In the data rows, 128 means zero.
Here are some rows, each followed by its group. Groups can overlap.
[107 150 146 147 165 101  59  91  92 126 101 152 165 106 162 135  62 164
 161  80 174  87 141 153  93 106  99 166 159 115 116 167  90 153 108 174
 124 163  93 188  92  38 102 167 173 103  97 158 156  98 127 153 178 126
 167 104  94  94 147] 1
[107 150 146 141 165 101  77  89 156 147 101 136 158 174 162  98  93 164
 161 150 147  87 141 153  93 106  99 166 134  89 116 167  90 107 108 172
 105 165  93 174  92  92 167 167 170 103 161 158 156  98 133 100 173 117
 167 143  94  97 147] 2
[176 150  72  96 165 101 122  93  92 135 101 131 147 174 162 172 106 100
  97  80  77  87 141  88 115 106  99 101 179 101 116 167 155 111 108 121
 110 149  93 139  92 124 167 167 145 103  97 158 156  98  89 150 103  90
 167 102  94 102 147] 3
[107 150 146 108 100 101 156 134 156 113 167  91 110 174 162 156 134 100
 161 150 168 153 141  88 155 106  99 101 120  88 116 101 155 104 108 134
 129 150  93 128  92 135 167 102 148 103 161 158  91 162 146 128 135 122
 102  77 158  96 147] 4
[176  81 146 123 100 101 131 105 156  88 101 114 113 174 162  81  80 100
  97  80  74  87 141  88 132 106 164 101 182 136 116 101 155 143 108 133
 128 159  93 150  92  75 167 167  93 103 161  94  91  98 126 140 140  73
 167 135  94  96 147] 1
[107  81 146 177 165 166 125  93  92 167 101 102 184 106  98  78  93 100
  97 150 104  87 141 153  83 106 164 166 138 118 116 167  90 173 180 162
  71 168  93 175  92 109 102 167 133 103  97 158 156  98 133  99 158  99
 102 162  94 116 147] 5
[107  81  72 131 100 166 123 158 156 110 167 148  93 106  98 127 198 100
  97  80 151 153  49  88 145 175  99 166 112 167 217 167 155 124 108  90
 196  83 157  92 157 137 102 102  78 168 161  94 156 162 134 141  94 153
 102 111 158 169  73] 3
[107  81 146 130 100 101 115 141 156  92 101 137 101 106  98  92 130 164
  97 150 119 153  49 153 117 175  99 166 142 158 116 167 155 106 108 112
 169  95 157 113 157 120 102 102  83 168 161  94 156 162 159 126 133 126
 102 129 158 152 147] 1
[107 150 146 144 165 101 110 118 156 173 101 160 142 106  98  75 135 164
 161 150 173  87 141 153  75 106 164 166 109  87 116 101  90 115 180 156
 115 135 157 138 157 126 102 102 162 103 161 158 156  98 143  91 177 163
 102 107 158 144 147] 2
[107 150 146 155 165 166 103 115 156 154 101 155 144 106  98 149 108 164
 161 150 152  87 141 153 109 106  99 166 103 100 116 167  90 146 108 147
 129 109 157 150 157 131 102 102 177 168  97 158 156  98 108 110 145 112
 102 154 158 151 147] 6
[107 150 146 112 165 101 126 114  92 151 101 111 157 174  98 159 130 164
 161 150 165 153 141 153 120 106 164 166 117  88 116 101  90 115 108 165
  96 181  93 139  92  91 102 102 165 103 161 158  91  98 137 111 145 155
 167 112  94  90 147] 2
[107 150 146 145 165 166 123 105 156 160 101 121 172 106  98 157 134 100
 161 150 115  87 141 153 112 106 164 166 115  98 116 167  90 107 180 155
 104 136 157 151 157 147 102 167 166 103 161 158 156  98 116 113 140 130
 102 132  94 126 147] 6
[107 150 146 165 165 166 117  97  92 165 167 104 181 106  98 143 123 164
 161 150  91  87 141 153 108 106 164 166 119 113 116 167  90 113 180 156
  95 138 157 160  92 120 102 167 158 103  97 158 156  98 100 103 143 116
 102 152  94 125 147] 6
[107 150 146 112 100 101 120 117 156 107 101 124 113 174 162 121 115 100
 161 150 158  87 141 153 127 106  99 101 135 102 116 101 155  99 108 133
 143 133  93 134  92 116 167 102 136 103 161 158  91 162 147 139 134  97
 102 117 158 119 147] 2
[107 150  72 128 100 166 170 161 156 126 167 108 100 106  98 149 150 100
  97 150 113 153 141 153 156 175  99 101  86 135 116 101 155  82 108  98
 156  97 157  87 157 180 102 102 136 168 161  94 156 162 132 136 106 181
 102  99 158 173  73] 2
[107 150 146 183 100 166  73 113  92 153 101 171 165 106  98 127 115 164
  97 150 110  87 141 153  97 175 164 166 128 154 116 167  90 207 180 159
 112 101 157 124 157 120 102 102 134 168  97 158 156  98 101 106 136 131
 102 189 158 157 147] 6
[107  81 146 131 100 166 185 198 156  77 167 103  66 106  98 132 162 100
 161 150 198 153  49 153 170 175  99 101  46 137 217 101 155 126 108  93
 183  68 157  71 157 165 102 102 124 168 161  94  91 162 221 156 104 162
 102  98 158 166  73] 2
[107 150 146 137 100 101 134 143 156 111 167  82 125 174  98 122 128 100
 161 150 161  87 141 153 135 106  99 101 103  99 116 101  90  83 180 132
 125 109 157 131 157 149 102 102 156 168 161 158 156 162 185 127 140  93
 102 105 158 126 147] 4
[107 150 146 109 165 101 147 120 156 111 101 124 122 174 162 124 129 100
 161 150 164 153 141 153 142 106  99 101 140  94 116 101  90  87 108 142
 120 146  93 143  92 113 102 102 133 103 161 158  91  98 165 127 132  94
 102 111  94  82 147] 2
[107 150 146 136 165 101 115 132 156 139 101 134 130 106  98 150 112 100
 161 150 208  87  49 153 114 106  99 166  84  92 116 167  90 117 108 139
 134 134 157 153 157  96 102 102 196 168 161 158 156  98 163 136 161 144
 102  93 158 135 147] 2
[107 150 146 166 100 166 105 139 156 146 101 126 135 106  98 108 130 164
 161 150 133  87  49 153  93 175  99 166  79 150 116 167  90 131 180 130
 146 107 157 124  92  64 102 102 135 168 161 158 156  98 133  96 147 140
 102 146 158 151 147] 4
[176  81 146  88 165 101 175 111 156  87 101 145 107 174 162  89  78 100
  97 150  98 153 141  88 149 106  99 101 182 144 116 101 155 128 108 124
 130 160  93 141  92 103 167 167  68 103 161  94  91  98 148 137 127  61
 167 137  94  71 147] 1
[176 150 146 117 100 101 106 140 156 103 167 139  96 106  98 134 135 100
  97  80  85 153 141  88 162 106  99 101 143 135 116 101 155 159 108  98
 134 102 157 107 157 137 167 102 119 168  97  94  91 162  94 149 102 129
 102  99 158 150  73] 3
[107 150 146 140 100 166 107 134 156 133 101 120 131 106  98 123 138 164
 161 150  93 153 141 153 123 175  99 166 120 137 116 101 155 149 180 128
 142 127  93 115 157 119 102 167 122 168  97 158 156  98 102 115 145 195
 102 102 158 161 147] 1
[107 150 146 176 165 101 122  92  92 146 101 125 166 106 162  50  91 164
 161 150 122  87 141 153 109 106 164 166 142 107 116 167  90 177 180 163
  97 158  93 172  92 105 102 167 129 103 161 158 156  98 111 117 164 132
 167 163  94  99 147] 5
[107 150 146 122 100 101 113 147 156  80 167  83  99 174  98 140 132 100
 161 150 180 153  49 153 149 175  99 101 105 116 217 101 155  98 108 115
 160 110 157 124 157 119 167 102 128 168 161 158  91 162 168 157 117 108
 102 120 158 129 147] 4
[107  81 146 110 100 101  95 131 156  67 167 124 111 174 162 149 109 100
 161  80 139 153  49  88 158 106  99 101 169 141 116 101 155 109 108 121
 149 115  93 128  92 115 167 102 121 103  97  94  91  98 150 180 117 126
 102  91 158 122 147] 1
[107 150 146 151 165 101 141  89  92 166 101 174 181 106 162 129 101 164
 161 150 118  87 141 153 110 106 164 166 140 121 116 167  90 124 180 169
 106 144 157 166  92 107 102 167 133 103  97 158 156  98 116  96 155 152
 167 171  94  99 147] 5
[107 150 146 162 165 101 130  94  92 152 101 134 164 106 162  90  97 164
 161 150 104  87 141 153 119 106 164 166 142 102 116 167  90 138 108 160
 107 145  93 165  92 118 167 167 136 103 161 158 156  98  81 120 154 140
 167 142  94 102 147] 5
[107  81  72 110 100 166 114 193 156  72 167  83  80 106  98 164 193 100
 161  80  73 153  49  88 150 175  99 101 105 210 217 167 155  93 180  53
 192  81 157  56 157 121 102 102  45 168  97 158 156 162 175 192  66 133
 102 110 158 189  73] 1
[107  81  72 137 100 166 123 141  92 125 167 163 129 106  98 129 134 164
  97 150 142 153 141 153 149 175  99 101 142 152 116 101 155 149 108 125
 144  99 157 110 157 165 167 102  99 168  97  94 156 162 103 144  98 162
 102 133 158 151 147] 3
[107 150 146 114 100 101 116 138 156 108 101  80 112 174  98 132 150 100
 161 150 184 153  49 153 143 106  99 101 108  91 116 101 155 108 108 134
 124 137 157 139 157 123 167 102 155 168 161 158  91 162 165 149 132 135
 102  89 158 120 147] 2
[176 150  72  92 165 101 126 103  92 131 167 125 137 106 162 171 126 100
  97  80  77 153 141  88 128 106  99 101 177 115 116 101 155 106 108 115
 116 132 157 124 157 145 167 167 134 103  97  94  91  98  91 154  99  81
 102 107  94 119  73] 3
[176 150 146 112 100 101 100 140 156 148 101 153 108 106  98 103 145 100
  97  80 108 153 141 153 103 175 164 101 116 145 116 101 155 173 180 114
 115 124 157  98 157 149 102 102 136 168  97  94  91 162 118 103 134 135
 102 113 158 124  73] 3
[107 150 146 130 165 101 106 115 156 127 101 118 134 174 162 122 101 164
 161 150 175  87 141 153 111 106  99 101 125  90 116 101  90 103 108 152
 122 130  93 150  92 133 167 102 157 103 161 158  91 162 138 113 153 102
 167 126 158 116 147] 4
[176 150 146 117 165 101 169  98  92 155 101 171 148 106 162 124 115 164
 161 150 122 153 141  88 131 106 164 101 148 125 116 167  90 115 108 153
 109 163  93 151  92 130 167 167 108 103 161  94  91  98 124  99 141 121
 167 156  94  95 147] 5
[176  81 146 118 100 166 104 161  92 102 167  63 115 174  98 108 127 100
 161  80 109 153 141  88 136 175 164 101  91 153 116 167 155 135 180  95
  97 154  93 117  92  75 102 102 110 168 161 158 156 162 127 157 103 107
 102 124 158 121 147] 3
[107  81  72  75 100 101 120 139 156  69 167 143  90 106 162 134 123 100
  97  80 153 153 141  88 170 106  99 101 169 129 116 101 155  64 108 113
 161 111 157 120 157 131 102 102 106 103 161  94  91 162 165 170 100 101
 102  82 158  99  73] 1
[176 150 146 166 100 101 120  92  92 146 101 109 175 106 162 135 103 164
 161 150  94  87 141  88 115 106 164 166 150 123 116 167  90 173 108 152
  95 163  93 164  92  59 167 167 145 103 161  94 156  98  65  94 145 147
 167 157  94 120 147] 3
[107 150 146 135 100 101 125 124 156 137 101 140 119 174 162  80 109 100
  97 150  99 153 141 153 110 106 164 166 133 160 116 101 155 135 108 124
 115  96 157 115 157 132 167 102 143 103  97  94 156  98 133  96 149 125
 102 134 158 141 147] 2
[107 150 146 181 100 166 100 141 156 145 101 154 131 106  98  78 137 164
  97 150 162  87 141 153  96 175  99 166 101 146 116 101  90 128 180 136
 151  78 157 119 157 120 102 102 150 168  97 158 156  98 156 106 155 160
 102 120 158 159 147] 2
[107  81  72 139 100 166 104 244 156  51 167  37  65 174  98 170 195 100
  97  80 122 153  49  88 174 175  99 101  73 225 217 101 155 134 180  24
 176  62 157  44 157 141 102 102  55 168  97 158  91 162 177 214  38 111
 102 144 158 202  73] 7
[176  81 146 120 165 101 156 117 156 128 167 113 129 106 162 123 101 100
  97 150  68  87 141 153 113 106  99 101 161 161 116 167 155 126 180 117
 129 116  93 122  92 143 167 167  90 103  97  94 156  98 122 107 131  99
 102 143  94 134  73] 1
[107 150 146 158 165 101 144  95  92 174 101 122 184 106 162 147 100 100
 161 150  97  87 141 153 101 106 164 166 138 117 116 167  90 133 180 159
  88 152  93 171  92 122 102 167 151 103  97 158 156  98 104  98 155 107
 167 172  94 118 147] 5
[107  81 146 131 100 101 119 123 156 107 167 142 124 174  98  93  96 100
  97  80 109 153 141  88 117 106 164 101 174 149 116 101 155 177 108 123
 127 134  93 139 157 148 167 167 112 103  97  94  91 162 124 155 109  60
 102 172 158 143 147] 3
[176 150 146  84 165 101 140 120 156 121 101 135 120 174 162 136 142 100
 161 150 159 153 141  88 146 106  99 101 131  81 116 101 155 110 108 142
 123 153 157 128  92 134 102 102 139 103 161 158  91 162 146 137 125 139
 167  84  94  88 147] 2
[107  81  72 107 100 101 146 175 156  87 167 136  60 106  98 119 164 100
  97  80 108 153 141  88 191 175  99 101 118 157 217 101 155 130 108  74
 167  80 157  74 157 184 102 102  87 168 161  94  91 162 109 160  86 139
 102 100 158 158  73] 3
[107 150 146 141 165 166 145 108 156 153 101 150 142 106  98  71 133 100
 161 150 172 153 141 153  98 106 164 166 125 101 116 167  90 133 108 152
 135 141 157 152 157 140 102 102 129 168 161 158 156  98 153 122 153 134
 102 153  94 119 147] 5
[107 150 146 183 165 166 118 118 156 147 167  81 154 106  98 123 123 164
 161 150 149  87 141 153  95 106  99 166  88 106 116 167  90 135 180 154
  91 131 157 160 157 122 102 102 144 168 161 158 156  98 159 107 149 101
 102 141 158 116 147] 6
[107 150 146 150 165 166 148  98  92 145 101 143 159 106 162  92 104 164
 161 150 142  87 141 153 113 106 164 166 142 105 116 167  90 138 180 160
  97 160  93 161  92 112 102 167 122 103 161  94 156  98 139 110 149 106
 167 161  94  88 147] 5
[107 150 146 171 165 166 121  98  92 145 101 130 154 106 162 101  82 164
 161 150 150  87 141 153  97 106 164 166 123 109 116 167  90 164 108 160
 101 152 157 164  92 105 102 102 139 103  97 158 156  98 131  97 160  76
 167 169  94 107 147] 6
[176 150 146 158 100 166 119 105  92 146 101 127 176 106  98 135  96 164
 161 150 103 153 141 153 105 106 164 166 143 131 116 167  90 180 108 159
  98 176  93 149  92  86 167 167 135 103  97 158 156  98  68  96 134 151
 167 177  94 128 147] 3
[107 150 146 125 165 101  89 105 156 136 101 127 141 174 162 110 103 100
 161 150 181  87 141 153 108 106  99 101 125  99 116 101  90 119 108 163
 114 151  93 159  92 103 167 102 178 103 161 158  91  98 146 121 160 103
 167 142  94 103 147] 2
[176 150  72  55 100 101 169 131 156  89 167 126  90 174 162 145 124 100
 161  80 137 153 141  88 167 106  99 101 178 126 116 101 155  73 108  95
 159 144  93 119 157 144 167 167 103 103 161  94  91 162 112 169 103 101
 167  63  94 107  73] 1
[107  81 146 105 100 101 139 138  92 122 167 146  95 174  98 164 130 100
  97  80 140 153 141  88 149 106  99 101 107 131 116 101 155 128 108  99
 125 110 157 114 157 126 102 102 128 168 161  94  91 162 134 135 118 101
 102 112 158 119 147] 3
[107  81  72  68 100 166 248 255 156   0 167  68   0 106  98 214 255 100
  97  80 172 153  49  88 255 175  99 101 101 255 217 101 155 107 108   0
 255  42 157   0 157 226 102 102   9 168  97  94  91 162 207 255   0 184
 102 104 158 222  73] 7
[176 150 146 125 165 101 141 129 156 129 101 126 121 106 162 113 136 164
 161 150  98  87 141  88 140 106 164 101 126 111 116 101 155 118 108 130
 129 138  93 124 157 125 167 167 126 103 161  94 156  98  96 105 141 164
 102  99 158 133 147] 1
[176  81 146 103 165 101 152 101 156  96 101 156 122 174 162 112 103 100
  97  80  88  87 141  88 134 106 164 101 189 156 116 101 155  76 180 128
 155 148  93 144  92 105 167 167  85 103  97  94  91  98 142 121 136  83
 167 156  94 122 147] 1
[107  81 146 142 100 166 162 132  92 115 167 110 140 106  98 135 138 164
  97 150 122 153 141  88 141 175 164 166 116 138 116 167  90 137 108 128
 125 150 157 133 157 102 102 102 105 168 161  94 156  98 123 124 119 148
 102 153 158 129 147] 3
[176 150  72  85 165 101 132 106  92 141 167 160 132 174 162 167 103 100
  97  80  68 153 141  88 123 106 164 101 173 139 116 101 155 142 108 112
 102 143  93 130  92 133 167 167 142 103  97  94  91  98  79 136 114 100
 167 131  94 111 147] 3
[176 150 146 100 165 101 134 114 156 112 101 137 133 106 162 136 118 100
 161 150 110 153 141  88 141 106 164 101 155 111 116 101 155 114 108 136
 122 157  93 148  92 123 167 167 139 103 161  94  91  98 103 142 139 149
 167  93  94 109 147] 1
[107  81  72 103 100 101 139 168 156  73 167  96  75 106  98 166 134 100
  97  80 117 153  49  88 175 175  99 101 121 157 217 101 155  89 108  82
 177  82 157  95 157 155 102 102 103 168 161  94  91 162 172 173  91 138
 102  89 158 149  73] 1
[107 150 146 115 165 101 108 103  92 141 101 116 159 174 162 143 122 164
 161 150 158 153 141 153 121 106  99 101 115  85 116 167  90 119 108 167
  98 163  93 155  92  95 102 102 162 103 161 158 156  98 124 112 148 144
 167 116  94  74 147] 2
[107  81 146 170 100 166 153 155 156 120 167  93 123 106  98  95 150 164
 161 150 175 153  49 153 127 175 164 166  92 126 116 101 155 162 180 120
 132 139 157 131 157 121 102 102 132 168  97 158 156 162 139 137 124 163
 102 154 158 168 147] 3
[107 150 146 170 100 166  88 132  92 163 101 124 154 106  98 148 167 100
 161 150 130  87 141 153 104 175  99 166  96 143 116 167  90 147 180 132
 142 105 157 107 157 135 102 102 144 168  97 158 156 162 130 129 126 161
 102 112 158 165 147] 5
[176 150  72 132 165 101 151  95  92 161 167 115 163 106 162 151 109 100
  97  80  75 153 141 153 111 106 164 166 159 116 116 167 155 134 108 136
 102 174  93 151  92 109 167 167 130 103 161  94 156  98  64 111 124 120
 167 134  94 111 147] 3
[107 150 146 183 100 166  81 135 156 145 101 135 133 106  98  83 146 164
  97 150 151  87 141 153  80 175 164 166  94 140 116 101  90 178 180 144
 122 103 157 121 157 142 102 102 125 168  97 158 156 162 140 121 149 131
 102 164 158 155 147] 6
[107  81  72 147 100 166 169 151  92 123 167  68 132 106  98 140 137 100
  97  80 125 153 141  88 143 175 164 101 129 149 116 101 155 163 180 101
 113 151  93 105 157 150 102 102 127 168  97  94 156 162 111 128 102 101
 102 147 158 160  73] 7
[107 150 146 125 100 166 171 166 156 115 167 131  90 106  98 114 149 164
  97 150 137 153 141 153 146 175  99 101  84 172 116 101 155  86 108 100
 143  66 157  93 157 164 102 102 126 168  97  94  91 162 180 113 127 163
 102 113 158 168  73] 2
[107  81  72 105 100 166 187 252 156  21 167  54  20 174  98 181 225 100
  97  80 147 153  49  88 238 175  99 101  94 246 217 101 155 121 108   0
 218  43 157  23 157 203 102 102  51 168  97  94  91 162 184 235  12 160
 102 120 158 215  73] 7
Which 4 groups are nearest to each row below, nearest first, going by the distance to the centre of the group?
[176 150 146 137 100 101 137 108  92 153 167 121 147 106 162 120 106 164
  97 150  86 153 141 153 107 106 164 166 137 132 116 167 155 136 108 128
  90 149  93 144  92  97 102 167 136 103  97  94 156  98  74  96 138 100
 167 147  94 106 147] >> 5 3 1 6
Which 5 groups are nearest to each row below, nearest first, going by the distance to the group's nearest row?
[107 150 146 154 100 166 116 125 156 149 101 175 128 106  98  94 139 164
  97 150 130 153 141 153 117 175  99 166 133 155 116 101 155 106 108 131
 165  83 157 116 157 139 167 102 137 168  97  94 156 162 106 114 140 186
 102 143 158 171 147] >> 3 2 1 6 5
Which 5 groups are nearest to each row below, nearest first, going by the distance to the centre of the group?
[107 150 146 140 165 101 138 106  92 161 101 129 151 106 162  90  95 164
  97 150 120  87 141 153 100 106 164 166 108 117 116 167  90 127 108 147
  84 154 157 154  92 112 102 167 142 103  97 158 156  98 136  90 166  97
 167 159  94  99 147] >> 5 6 2 3 1
Which 4 groups are nearest to each row below, nearest first, going by the distance to the group's nearest row?
[107 150 146 185 100 166  93 139 156 131 101 143 134 106  98  86 148 164
  97 150 136  87 141 153  99 175  99 166 114 148 116 101  90 152 180 134
 153  92 157 113 157 133 102 102 120 168  97 158 156 162 134 119 141 157
 102 153 158 181 147] >> 6 2 5 1
[107 150 146 152 100 101 151 125 156 135 167 124 131 106  98 102 139 164
 161 150 132  87 141  88 143 106 164 101 128 118 116 167 155 116 108 135
 130 126 157 144 157 148 102 167 114 168 161  94  91 162 108 135 135 155
 102 127 158 123 147] >> 1 3 4 5
[107  81 146 136 100 166 156 125  92 124 101 137 128 106 162 104 125 100
 161 150 158 153 141  88 138 106 164 101 127 126 116 167  90 112 108 141
 116 143 157 146 157 139 102 102 102 168 161  94  91 162 162 121 129 121
 102 138 158  96 147] >> 3 5 2 4
[176 150 146 154 165 101  73  94  92 174 101  90 186 174 162 122  75 164
 161 150 136  87 141 153  67 106 164 166  87 101 116 167  90 169 180 174
  40 178  93 187  92  23 102 102 193 103  97 158 156  98 132  73 187  90
 167 157  94  81 147] >> 6 5 2 1
[176  81  72  81 165 101 152 119  92 112 167  96 118 174 162 172 137 100
  97  80  83 153 141  88 147 106  99 101 170 113 116 101 155  90 108 114
 128 165  93 124  92 132 102 167 124 103 161  94  91  98 116 145 112  87
 167  51  94 104  73] >> 3 1 2 4
[107 150 146  96 100 101 118 132 156 109 101 136 120 174 162 126 116 100
 161 150 177 153 141 153 146 106  99 101 127  96 116 101 155  83 108 143
 136 126 157 130  92 137 167 102 140 103 161 158  91 162 177 139 129 115
 102 115 158  88 147] >> 2 4 1 3
[107 150 146 111 100 101 130 138 156 100 101 121 121 174 162 129 138 100
 161 150 189 153 141 153 145 106  99 101 119 100 116 101 155  99 108 139
 124 119 157 127 157 133 102 102 132 168 161 158  91 162 188 134 130 125
 102 100 158 107 147] >> 2 4 3 1
[107 150 146 178 165 166 127  88  92 180 101 105 192 106 162 119  89 164
 161 150 116  87 141 153  84 106 164 166 133 112 116 167  90 147 180 167
  71 167  93 177  92 102 102 167 149 103  97 158 156  98 123  86 168  98
 167 171  94 111 147] >> 5 6 3 2
[107 150  72 118 165 101  86 103 156 141 101 154 145 106 162 158 100 100
  97  80  92 153 141  88 121 106  99 101 184 111 116 101 155 156 108 140
 113 120  93 141 157 130 167 167 163 103  97 158  91  98  65 158 112 131
 167 135  94 137 147] >> 3 1 2 5
Which 4 groups are nearest to each row below, nearest first, going by the average distance to the group's rows?
[107 150 146 159 165 101 111 100  92 158 101 152 162 106 162  93  99 164
 161 150 108  87 141 153 119 106 164 166 149 124 116 167  90 143 108 158
 115 139  93 153  92 121 167 167 138 103  97  94 156  98  83 120 148 160
 167 150  94 118 147] >> 5 6 2 3
[107 150 146 108 100 101 154 129 156 121 101 106 106 174 162  97 126 100
 161 150 170 153 141  88 135 106  99 101 122  82 116 101 155 106 108 129
 129 151  93 138 157 138 102 102 139 103 161 158  91 162 147 129 137  96
 102  95 158 102 147] >> 4 2 1 3
[107 150 146 138 100 166 150 144 156 127 167 113 111 106  98 127 140 164
 161 150 162 153 141 153 137 175  99 101  68 122 116 101 155 103 180 120
 124 104 157 134 157 150 102 102 129 168 161 158  91 162 174 123 139 113
 102 122 158 107 147] >> 4 2 6 3
